(in the rows, 128 means zero)
which system made each run
path 1, E (11 x 20)
[[142 143 124 111 145  99  73 101 115 161 110 130 165  89 130  76 151  86
  107  80]
 [113 130 128 165 102  90  99 190 104  71 114 145 156 136 183 121 152 140
  117 100]
 [188  89 134 161 121  88 116 145 122 125  96 138  76 177 110 173 133  95
  102 122]
 [150 110 152 102 131 108 114 109 114 150  72  28 139 126 143 108 142 120
  119 160]
 [147  90 107 122  94 166 124 122 104  79 112 128 100 112 201  97 120 133
  168 153]
 [125  83  84 118 110 150  67  79 121 100 152 141 101 122  81 153 148 100
  104 134]
 [ 72 117 144 141 103 102 143  95 129  85 136  79 145 127 116 144 124 182
   83 153]
 [133 116 102 148 118 114 221 102 134 117 128 138  56 117 121 112  98 142
  144 125]
 [ 96 151  66  90 156 128 142 111 135 142 138  92 117  96  81 104 171  86
  151 125]
 [ 78 175 102 126 112 160 158 174 131  90 169 118 155 149 153 153 154 143
  146 160]
 [152 141 130 132 119 173 165 144 138 170 162 167  96 169  78 186 100 124
  109 146]]
path 2, A (11 x 20)
[[148 141 126 138 133  80 128 142  88 185  92 137  85 134  98 124 147 136
   63 109]
 [129 104 106 156 102 142 133 182 130 118  75  66 174 133 146 134 120  85
   99 105]
 [173  80 106 120 112 161 111 120 112 130 102 111  62 122 148 118 139  99
  180 166]
 [140 150 139  64 113 147 108 111 169 143 109  82 104 116 156 128 163 197
  101 116]
 [101 102 127  94 112 152 112  98 105  59 157  94 185 125 120 132  94 146
  115 162]
 [ 99 144 106 102 186 116 130 102  52 132 137 161  95 132 113  96 152 142
  131 171]
 [ 78 189  78 135 133 108 152 148 140 109 131 122 161 118 150 118 177 121
   90  89]
 [110 111  79 160  69 127 137 149 130 104 173 137 121 108  88 146 131  72
  173 142]
 [121 152 142 120 136 131 138 183 146 189 133 129  67 133  84 155 157 162
  157 136]
 [116 146 164 128 138 173 153 159 184 124 133  91 196 149 147 161 105 130
  149 140]
 [153 126 159 128 146 151 125  76 117 144 164 172 130 122 143 110  98 106
  197 177]]
path 3, J (11 x 20)
[[121 168 147 196  88  90 159 165 115 188 117 109 131 133 134 144 147 123
  103 150]
 [193 109 172 121 116 130 138 179 148 166  77 106 121 133 147 120  91 129
  147 102]
 [188  93 164 131 119 138  82  96 133 117 149 136 137 146 138 153 110  78
  177 168]
 [141 162 157 108 138  99 108  85 156 134 170 165  69 142 129 153 174 171
  147 143]
 [130 124 143 120 148 106 166  79 161  83 133 163 130 140 126 129  90 170
   80  72]
 [ 96  81 110 179 132  81 127  77  74 125 113 140 127 101 100  95 110 103
  101 130]
 [133 106  74 132 135 111 114 169 106 127  74 121  63 117 130 114 180 116
  119  95]
 [157 122  87 113  90 138 144 143 132  75 123  80 141 172 138 168 142  91
   91 136]
 [129 149 154  92  92 107 136 120  93 153 141  56 132 131  97 129 131 157
  119 200]
 [140 110 157  49 166 173  99 139 116 129 105 110 125 120 136 100  95 186
  135 122]
 [104 114 109 116 163 196  88  62 124 103 156 151 166 118 151 127 128 112
  135 151]]
path 4, M (11 x 20)
[[141 138 143 119  94 118 192 144 132  85 171 122 116 150 133 138  94 151
  186 175]
 [166 118 145  66 187 158 142 100 101 144 116 123 124 171  99 134  89 135
   90 147]
 [127 162 144 128 166  98  90 112  97 170 122 141 184  98 141  71 145  92
  133 115]
 [114 145 105 185  86 129 123 131 117 125 155 210  90 112 161 128 151 149
  105 111]
 [106  96 131 170 116 142 132 117 198 148 118  99 110 130  86 189 132 137
   95 115]
 [120  92 144 128 117  75 165 135 134  94  96  61 132 104 124  93 100 131
  179 131]
 [183 109 117  77 144 143 107 175  81  79 107 151  99 167 149 121 115 133
  134 125]
 [158 172 150 109 148 137  78 130 145 144 160 133 189 161 127 166 158  79
  123 145]
 [112 174 136 152  85 103 159  64 105 137 177 137 133 110 149 112 132 152
  119 176]
 [ 90  85 116 139 143 176 120  91 114 153  89 132  92 108 122 125 118 178
   64 118]
 [ 96 103 118 151 150 131 105 155 175 128  82  99 153  85 143 107 150  96
  168  76]]
path 5, R (11 x 20)
[[140 119 138 101 111  60 115 138 159  42 132 129 120 134 134 135 139 161
  133  80]
 [158 120 129 126 128  61 152 108 110  59 145 129 116 188 116 164 125 112
  104 151]
 [174 138 138 134 112  92 122 135  62 150 101 102 117 176 132 145 138 113
   73 174]
 [175 131 121 139  71 160 122 154  99 154 101  84 151 127 179 119 128  87
  118 160]
 [117  96 114 167  69 163 104 103 158 157 121  72 128  83 133 133 148  97
  163 160]
 [ 75 101 135 107 121 135 127 122 161 126 108  51 108  86 115 120 145 181
  161 142]
 [100 115  91  54 149 140 167 116 121  80 143  94 106 118  89 110 113 157
  157 140]
 [ 97 143  66  82 152 140 123 120  73 105 152 149 112 144  84 124 150 137
   78 133]
 [ 94 173  86 143 139 161 149 154  87 130 124 151 152 153 161 135 146 140
   54 127]
 [107 149 107 193 133 176 185 146 134 181 128 155 147 133 136 142 106  91
  108 132]
 [109 121 156 161 144 154 122 180 161 213 111 140 127 103  93 133 117 120
  156 105]]
path 6, R (11 x 20)
[[ 85 128  84 102 157 162 152 154 136 140 122 106  86  94 109 102 155 132
  197 142]
 [101 164  86  55 149 164 130 124 163 133 167 132 111 119  84 136 161 149
  122 100]
 [ 69 156 114 117 141 147 143 134 115  98 172 160 173 136  96 141 106 167
   72 109]
 [ 98 120 123 176 172 156 155 143  83 129 127 197 128 165 127 140  89 138
   96 138]
 [149 145 135 153 198 150 132 154 128 196  94 173 131 141 148 120 129  91
  134 106]
 [147 176 153 135 121 131 115 157 172 179 149 170 154  96 146 114 134 109
  171  88]
 [135 116 177 148  95 119  99 111 202 116 166 165 133 109 119 148 103 159
  150  84]
 [127  83 185 130 171  69 108 101 143  76 120 138 140 145 117 134  96 152
  141 110]
 [179 133 150 105 161  61 129 113  82  95 122 156 104 165 152 105 127 121
  152 147]
 [210 157 114 109  92  93 108 102 106 124 122 139 106 147 167 121 159  98
   86 115]
 [150 128 124 177  45  96 122 123 135 118 116  92 161 115 166 135 142  99
   85 115]]
path 7, S (11 x 20)
[[147 106 127 128 152 164 131 158 195 141  73  77 143 143 139 159 136  94
  123  92]
 [158 122 131 133 106  63 105 109 130 150 131 125 110  81 121  83 146  83
  189 115]
 [122 144 161  83 107 160  70 157 128 108 172 160 130 122 142 136 133 195
  156 136]
 [115 121 170 125 165 128 107  76 130 135 132 102 199 157  98 159 103 116
   83 159]
 [134 132 117 154 115  72 161  72  74 113 114 146  88 129 161  94 130 147
   86 140]
 [112 122  76  88 110 185 145 174 138  93 113 117 119 123 133 127 117 157
   84  77]
 [ 90 113  95 173 126 103 125 149 138 150 125 100 160 107  69 140 141  53
  146 120]
 [128 142 147 162  94 105 127 152 133 120 144 139  77 135 171 138 172 152
  194 171]
 [169 123 161  61 142 184 122 116 178 126 128  78 143 148 136 153 108 133
  147 143]
 [140 136 127 112 147 106 112  55  81 165 141 139 142  94  98  77 117  90
  128 147]
 [ 81 155 117 138 125 168 128 132 100 122 152 195 116 119 168 120 131 196
   95 124]]
path 8, A (11 x 20)
[[153 129 132 118 149  82 121  89  77 174 123 119  93 118  93  99 144  93
  159 174]
 [130 176 122 114  97 131 141 191 126 139 101 117 151 121 180 101 135 168
   85  75]
 [118  68  84 149 106 196  93 107 133  97 142 133 142 122 116 154 111  77
  131 145]
 [110 126 151 115 155  83 119 115 130 154 108 106  56 114 117 121 180 176
  162 149]
 [122 157 118  96 110 141 195 140 156  88 132  90 175 142 145 127  94 161
   92 100]
 [146 110 105  98 147 151  85 103  90 122 166 159 140 129  83 122 121  66
  164 160]
 [108 178 149 142 134  87 106 166 115 150 120 151 104 133 163 123 189 185
  118 122]
 [ 96 119  99 180  85 165 179 113 158 100 146 115 164 131 132 161 100 107
   91 127]
 [127 103 130 116 154 112 117 117 110 183 131 123  94  91  64 106 124  96
  195 151]
 [133 166 155 103 138 130 143 202 156 124 106 133 139 138 173 116 130 185
  128  75]
 [144  94 115 143 124 179 113  79 155  83 165 155 153 150 130 174 104  81
  132 146]]
path 9, E (11 x 20)
[[ 85  91 122 137 121 145  91 140  96 144 164 144 116 109  52 145 120 131
  159 169]
 [ 80 126 163 116 177 140 144 104 185 112 131 119 116 145 127 160 135 202
  123 122]
 [157 172 134 133 118 109 195  61 163 141 173 154 128 116 139 110 103 108
  150 122]
 [107 174  95  85 126 115 123 165  79 159 152 146 139  92  93  74 137 130
  126 104]
 [ 91 131 116 142 177 144 140 206 139  84 119 149 166 168 131 156 127 121
  123  96]
 [154 144 166 185 150 111 141 118 134 190 125 145 123 168 121 173 134  89
  126 169]
 [157 155 162  89 112 157 107 150 133 208  92  91 127  97 159  95 135 165
  122 112]
 [149  91 131 123 105 159  95 157 149  86 133 151 166 107 155 106  85 103
  176  88]
 [123 101 159 143 146  83  46 110  95 111 152 170 126 141  95 147 145 125
  135 152]
 [134 134 163 110 151  90 135 100 139 110  93 111 119 155 165 131 138 196
   63 106]
 [180 118 103 148  99  98 181  93 114 117 108 123 126 114 158  85  95  71
  124 105]]
path 10, M (11 x 20)
[[145 144 128 152  98 107 148 115 112 195 141 105  81 129  91 145 152  97
  142 187]
 [151 116 169 136  93 150 141 153 106 196  90 104 116 104 141 105  83 167
  117 136]
 [163  78 149 129 133 178  84 126 152 140 122 164 136  99 138 112  83 104
  184 103]
 [146 153 179 130 168  98 135 117 185 117 152 179 109 144 149 144 136 151
  187 113]
 [139 140 156 134 139  81 167  98 141  94 144 156 157 160 114 143  83 147
   70  96]
 [111  84 116 145 156  67  90  81  86 105 113 132 131 127  84 118 131 101
   96 129]
 [113 121 124 185 124  94  96 169  88 116  83 119 122 142 179 132 183 125
  113 143]
 [166 108 106 162  52 166 127 132 152 105 120  93 132 141 169 171 136  93
  105 139]
 [149 113 145  81  95 140 104  80 161 122 134  57 109 112 135 136 144 150
  158 170]
 [111 138 162  71 150 167 117 136 112 104 121 111 165 121 176  95 106 199
  135 134]
 [106 139  88  98 184 184 115  97 137  92 155 175 170 125 147 117 130  99
  124 101]]
path 11, S (11 x 20)
[[ 98 138 162 138 141  75 133 120 161  66 158 161 171 121 138 119 108 159
  152  89]
 [146 120 139 106 123  80 141 124 127  79 163 144 118 178  62 174 104 143
  103 130]
 [141 154 114  99 137  99 160 172  50 130 113  94 129 171 111 124 127 123
   93 163]
 [162 127  78 150 100 173 127 163  87 125 103 132 138 149 180 130 132  71
  104 142]
 [151 123 112 154  97 161  92 138 171 190  98 116 100 101 141 142 175 102
  111 103]
 [110 115 175 148 103 123  99 132 168 155 110  99 148  65 155  97 130 155
  181 107]
 [114  76 167 114 138 123  74  82 151  73 156 142 134 114 116 131 108 161
  170 134]
 [102 155 137  75 172  86 118  77 114  96 155 116 142 152 100 133 153 165
   93 149]
 [118 168  98 124 100 119 192 116  86  88 157 126 164 151 147 119 107 125
   73 145]
 [130 108  71 154  89 170 172 147 111 138 119 130  89 144  96 160 113 104
   78 131]
 [100 120  97 155 137 149 154 184 130 178  75  88  98 107 129 120 159 107
  156 129]]
path 12, G (11 x 20)
[[ 88 133 113  79 169 135 102 151 139 110  99  50 138 131 122 135 184 142
  136 140]
 [108 162  71 137 108 161 173 123 115 113 139  83 143 143 156 138 163  91
  124 176]
 [106 137  91 121  94 149 153  91 105 177 165 116 104  80  78 106 124 117
  142 166]
 [ 76 131 149 119 134 187 134 165 118 159 144 135 160  93 115 100  83 181
  155 136]
 [ 67 132 106 169 171 148 151 127 140  83 153 200 147 125 145 124 117 126
  148 105]
 [117 182 122 122 170  82 177  97 161 149 138 161 108 118 117 113 145 145
  108  78]
 [166 156 124  92 114 126 179 193 133 131 124 140 124 157 103 138  91 141
   87  77]
 [136 102 105 130 143 127  93 180 116 121 137 172  97 168  64 180 138 104
  113 119]
 [125 160 169 164 153 116  98 151 131 195 116 132 115 164 131 174 182 141
  110 162]
 [179 134 153 193  72 131 153 129 128 162 133 144 125 146 170 149 105 102
  126 156]
 [177  79 169 139 103 112  85  98 136 150 136 164  99  93 108 112  94 122
  169 117]]
path 13, Z (11 x 20)
[[184 100 117 116 134  96 139  82 107 151 111 135 116 114  98  87  95  68
  119 101]
 [128 151 123 107 117 118  52 199 102 133 130 151 165 113 129 111 159 124
  128  87]
 [125 124 119 176  92 139 130 131 118  65 144 149 145 171 182 169 130 135
   92 153]
 [136  91 139 160  91  73 141  92 147 148 110  89  61 126  88 154 139 143
  106 140]
 [142 114 119  78 138 146 113 170 127 135  68  54 119 104 151  88 147 132
  159 118]
 [140 118  89 114 129 165 104 109  69  96 159 158 141 138 138 118 123  75
  157 187]
 [ 81 170 148 135 118  96  96  86 131 150 176 135 135 116 100 147 176 168
   98 154]
 [ 96 137 118 133 113 134 190 105 159 110  98  77 148 104 174 104 118 165
   95  99]
 [126  80  74 141 120 130 153 131 111 121 123 147  96  88  84  95  94  81
  163 102]
 [ 93 158 117 109 160 128  90 198 139 127 154 156 125 133 101 144 179 133
  181 122]
 [135 165 134 125 131 158 187 111 154  92 165 123 145 184 155 179 114 145
  123 169]]
path 14, G (11 x 20)
[[171 135 140 102 155 107 110 157 139 119 122  83 132 169 121 157 161  74
  182 156]
 [174 159 121 104 106 142  94 116  68 144 141 124 119 145 165 123 164 104
  130 195]
 [128 111 144 134  69 160  85  67  95 149 154 122 152 101 129 125 104 146
   89 169]
 [ 75  74 161 173 115 111 113 111 115 110 109 106 163  85 127  96  91 160
  139 133]
 [103  95 117 140 181 129 160 104 157  94  79 113 117 104 171  91 121 126
  164  97]
 [144 164  83  76 139 131 148 114 182 106 126 102 141 109 146 105 156  93
  139  69]
 [128 164  83  61  87 114 130 169 112  90 165 104 121 131  95 130 158 141
  119 124]
 [ 89 124 108 106 136 155 135 135  91 114 154 109 116 163  70 173 134 153
  107 192]
 [ 78 141 128 183 159 148 152 125  92 187 127 120 165 130 103 137 122  95
  117 182]
 [113 138 118 180 115 156 155 138 108 199 114 171 113  83 157  85 115 128
  137 114]
 [128 122 140 134 105 163 124 135 191 137 150 186 110  90 137 122 101 165
  149  63]]
path 15, Z (11 x 20)
[[ 98 111 130 140 118 189  73 137 160 100 161 129 184 136 128 171 135 103
  148 144]
 [108 134 185 161 129  62 164  90 116 114 150 132 126 138 129 131 106 174
  146 174]
 [130 122 104  74 176 132 150 107 139 140  83 104  97 124 109 107 124 156
   74  83]
 [144 133  94 137 133 139 118 155 128 138 122 117 188 118 125 110 127  27
  156 110]
 [129 174 140 140  87 103 120 170  81 129 183 198 111 134 134 131 134 163
  139 144]
 [106 114 128 140 123 172 129 110 181 131 114 109 111 150 131 188 137 177
   64 117]
 [148  85 153 160 125 102 160 113 153 148  89  74 125 108 130 110  98  86
  180 140]
 [157 132 124  61 162 131  93 151  77 132 129 169  90 118 119  82 127 148
  163 120]
 [114 147 114 118 149 170  77 107 146 102 161 138 194 159 134 172 153 100
   89 137]
 [127 148 169 182  80  55 176  97 125 132 144 114 148 123 133 129 109 142
  112 148]
 [124 103  99 106 128 139 141 153 116 143  76 123  76 103 119  96 120 174
   88  68]]
path 16, J (11 x 20)
[[153 154 114 121 162 139 158 106 154 170 166 200 109 128  87 129 112  88
  138  94]
 [134 146 131 160  84  84  92 140 121 126 159 196 155 117 116 126 129 116
   83  75]
 [120 101 149 213  97 107 136 160 106 135  93 153  95 143 158 150 125 159
   91 132]
 [171  94 147 161 149 103 138 115 162 153  57  75 110 153 143 147 135  87
  119 122]
 [206 129 135  87 108  79 123  97 122  99 131 103 111 137 149 108 136  84
  168 147]
 [158 116 131  73 104 127 119 105 121  99 174 154  64 148  87 155 117 168
  130 150]
 [ 97 116 146 104 171 112  85  82 125  96 132 136 144 150 100 149 134 177
   61 119]
 [ 94 129 103 138 164 124 148  74  75 114  93 131 127 110 177  76 135 144
   84 135]
 [119 100  47 124 108 168 149 116 133 140  96  93  92  84 116 101 138  96
  115 105]
 [113 117  89 106  70 123  94 173 137  83 139  68 158 110 112 134 158 107
  140 121]
 [ 96 143 140 111 120 142 150 188 100 102 141  87 138 157 128 147 133 175
  152 191]]

runs to name
path 17 (2 x 20)
[[146 135 167 153  98 154 131  80 124 185 154 145 122  96 151 108 100 140
  168 172]
 [132 104 156 124 141 133  89 124 204 142 126 160 100  96 118 133 136 150
  168  70]]

J
path 18 (2 x 20)
[[152 120 119 179 141 144 174  92 112 115 112 140 127 182 170 158 119  88
   92 165]
 [167 137 143 130 102  84 112 110 134 206 125 125  77  99  94 117 153 122
  123 111]]

Z
path 19 (2 x 20)
[[133 144 133  95 139 134 101 122 102 145 129 117  86 104 163  98 177 145
  197 176]
 [131 154 134 102 105 195 128  72 139 107 171 127 180 127 168 129 103 139
  115 159]]

G
path 20 (2 x 20)
[[133 120  92 159 107 158 165 138 153 139 165 168 137 132  73 160  88  75
  111  99]
 [ 87 115 164 168 162 120  74 191 125 164 106 144 144 136  93 160 144 145
  120 118]]

R
path 21 (2 x 20)
[[131 130 121 160 144 130 189 100 134  89 157 146 134 149 157 134 108  80
  192 175]
 [182 152 133  87 157 110 159  86 124 155 108 123  73 161 132 130 140 150
   74 122]]

M
path 22 (2 x 20)
[[ 95 140 119 146 152 189 144 198 111 140 123 182 134 126 156 115 111 154
  153 118]
 [130 131 143 154 157 153  85 123 188 173 140 165 146 139  98 176 142  85
  126 101]]

E
path 23 (2 x 20)
[[172 137 123 123 144  84  67 119 111 131 130 139 154 156 109 144 168  57
   97 118]
 [138 166 165 164  67 106 114 152 114 128 134 119 157 135 196 133 152 160
  121 154]]

R
path 24 (2 x 20)
[[163 132  94 123  87 152 112 142 121 143 117  67 157 124 145 130 154  50
  138 159]
 [144 135 131 110  68 161  89 151 105 163 128 109  89  98 161 113 155 165
  155 171]]

A
path 25 (2 x 20)
[[ 93 179  97  56 157 125 162 109 118 120 168 117 131 111  89 101 141 156
  131 136]
 [105 143  82 105 115 163 143 134  86 111 160 179 121 131 104 126 108 164
   61 105]]

R
path 26 (2 x 20)
[[143 112  88  79 105 185 132 114 130  87 185 146 103 131 101 141 105 110
  169 154]
 [ 92 180 119 116 169 154 137 120 114 201 147 115 134 130  84 142 158 121
  122 177]]

S
path 27 (2 x 20)
[[116 138  94 144 149 226 128 136 166 173 115 139 132 116 163 137 148 102
  133 117]
 [112 136 150 163  66 158  80 141 170 161 173 133 167  98 113 161 136 121
  146 137]]

E
path 28 (2 x 20)
[[146 104 138 142 147 102 143  72 163  81  85 116 123 138 191 123 128 140
   94  90]
 [139 101 115 102 119  86  74 100 146  53 117 109 135 128 144 129 165 131
   95  82]]

M
path 29 (2 x 20)
[[ 89 142 138 158 196 150 183 143 176 123 133 157 113 162 134 167 131 148
  153 130]
 [178 147 152 110 164 127 190 108 184 167 139 136 105 152 105 144  99 110
  154 114]]

Z
path 30 (2 x 20)
[[146 152  82  92 171 102 174 123 125  77 141 133 112 185 108 152 146 101
   97 120]
 [160 180 110 116 100  81 114 140 114 139 158 106 153 148 107 145 177  63
  123 150]]

A
path 31 (2 x 20)
[[100 131 127 157 182 136 200 143  89 126 119 153 131 136 144  96  91 119
  175 157]
 [134 165 106 110 180 144 136 106 149 173 155 189  82 138  91 142 151 121
  119 105]]

Z
path 32 (2 x 20)
[[ 95  85 113 100 120 129 123  72 119 127 143 123  95  80  69 102  98 165
  117 118]
 [ 65 121 139 119 178 150 141 176 144 112  94  85 186 125 119 120 108 153
  136 113]]

G
path 33 (2 x 20)
[[140  73 106 155  77 189 120  91 136 110 115 132 107 109 166 138 101 139
   88 123]
 [ 77  95 108 167 174  95 140 113 135 125  73  73 144 109 120 111 147  91
  139 123]]

R
path 34 (2 x 20)
[[162  87 152 124 157 165  87 177 147 104 117 166 132 151 148 140 107 111
  184 109]
 [140 153 161 120 171  97  79  68 163 129 157 148 150 134 139 137 174 100
  163 145]]

R
path 35 (2 x 20)
[[138 130 103 132 167  77 162  64 133 120  89  98  84 138 147 112 173 107
  111 126]
 [169 113  77  77  97  96 159 110 112  86 125  99  93 117 106  93 113 107
  115  99]]

J
path 36 (2 x 20)
[[134 105 114 131 141  50 177  76 117  61 122 107 123 131 119 100 105 101
  140 123]
 [132 151  68  69  97 138 139 166 101  87 165 148  89 142 104 133 149 142
  123 123]]

S
path 37 (2 x 20)
[[ 94  64 124 145 127 119 142 178 100 127  91 101 106 111  65 118  88 140
  146 125]
 [133 121 114 110 185 137  77 173 103 116  99 113 150 165 129 144 172  74
  146 146]]

J
path 38 (2 x 20)
[[128 140 128 114 150  75 165 119 124  77 165 167 163 151  83 123  86 112
  112  95]
 [121 152 121 135 133  96 155 198 123 140 123 135 148 159  76 151 118 131
   69  84]]

Z
path 39 (2 x 20)
[[132 128 120 128 136  96 115 214 111 165 111 115 113 132  70 130 151  92
  168 119]
 [158 139 170 142 128 130  85 181 119 121 126 140 150 152 186 143 153 113
  185 161]]

S
